W =
[[130 132 133 125 133 136 126 131 143 127 135 126 135 133 137 135]
 [142 133 133 127 138 106 129 137 102 122 109 123 131 137 106 125]
 [119 125 123 132 121 122 133 121 119 128 121 129 124 121 121 120]
 [142 136 134 127 139 105 130 138 100 122 108 123 134 138 105 126]
 [143 138 139 121 142 119 125 139 126 121 121 121 143 145 124 137]
 [141 132 134 127 136 107 128 137 103 120 109 124 131 136 107 124]]
What is the smallest entry in the last row? 103
What is the largest entry in the first column? 143
What is the largest entry in the first row? 143
The first entry of the smallest entry's row: 142
What is the fifth entry, reading row by row? 133
The 1st entry, reading row by row is 130
What is the smallest entry in the first column? 119
What is the entry in the bottom-left corner? 141
What is the top-right entry? 135
The third entry on the diagonal from the top-right corner: 121
What is the last entry, reading row by row? 124
What is the 4th entry from the end, reading row by row? 131
What is the second entry, reading row by row? 132
The entry directly below the largest entry: 136
What is the 5th entry from the end, reading row by row? 124
What is the 3rd entry in reading order? 133
What is the top entry of the column that holds the largest entry? 133
The largest entry in the last column is 137
What is the third entry on the main diagonal? 123
The 4th entry in reading order: 125
The maximum is 145
The entry directly above the smallest entry -> 119
The entry just left of the smallest entry is 138
What is the entry just left of the largest entry? 143
The 2nd smallest entry is 102
The entry just right of the largest entry: 124
What is the last entry of the smallest entry's row? 126
What is the entry directly above 145? 138

[[133 127 116 123 123 121 124 129 125 141 150 131 141 147]
 [145 138 135 112 118 108 129 123 125 140 114 139 131 127]
 [139 145 139 138 125 113 135 118 109 141 142 112 122 127]
 [118 134 122 134 139 133 133 101 117 133 134 130 119 107]]
Counting starts at 1.
The top entry of the column that holds the smallest entry -> 129
Find the entry directly above 140.
141
Find the entry in row 1 and column 3.
116
The entry in row 3 and column 3 -> 139
Find the entry in row 2 and column 1.
145
The bottom entry of the column that holds the largest entry -> 134
Find the entry in row 3 and column 2.
145
Find the bottom-left entry.
118
The entry in row 1 and column 2 is 127
The entry at row 1, column 1: 133
The largest entry -> 150
The entry directly below 113: 133
The entry in the bottom-right corner -> 107
The bottom entry of the column that holds the smallest entry: 101
The entry just right of the smallest entry -> 117
Find the entry directly above 130.
112
Find the entry at row 3, column 1.
139

119  140  121  145  120  150  113  120  145  118  142  107  147  111
111  154  113  118  121  128  121  133  125  112  154  147  108  131
150  126  107  148  118  121  146  123   99  129  139  124  121  128
148  132  131  114  117  151  117  131  122  144  129  129  116  132
104  126  151  134  102  128  117  147  118  104  123  136  133  140
140  118  118  122  120  131  137  150  142  119  123  116  132  150
144  127  120  125  110  117  144  124  126  120  142  129  157  107
145  104  105  129  137  119  111  128  135  120  138  149  151  144
142  122  124  127  142  139  132  110  121  108  143  117  125  142
133  121  112  131  140  135  119  150  114  112  122  126  144  105
Counting starts at 1.
The top-left entry: 119
The entry in the bottom-right corner: 105
The entry in row 1 and column 2: 140
The entry in row 2 and column 1 -> 111
Which number is the entry in row 3 and column 1?
A: 150
Which number is the entry in row 1 and column 3?
A: 121
The largest entry is 157
Which number is the entry directly below the smallest entry?
A: 122
Which number is the top-right entry?
A: 111
The entry in the bottom-left corner: 133
Which number is the top entry of the column that holds the smallest entry?
A: 145
Which number is the entry just right of 143?
A: 117
The entry just left of the largest entry is 129
Which number is the entry in row 2 and column 3?
A: 113
Which number is the bottom entry of the column that holds the smallest entry?
A: 114
The entry just left of the smallest entry is 123
The entry just right of the smallest entry: 129

m = [123 142 145 111 124 103 118 134 128 154]
The 3rd largest entry is 142
The first entry from the left is 123

Questions about the row below.
1) Give the entry just left of 120.
2) Give the entry just left of 99.
3) Give the maximum.
[148, 134, 146, 127, 120, 99, 147, 143, 117, 145]
1) 127
2) 120
3) 148
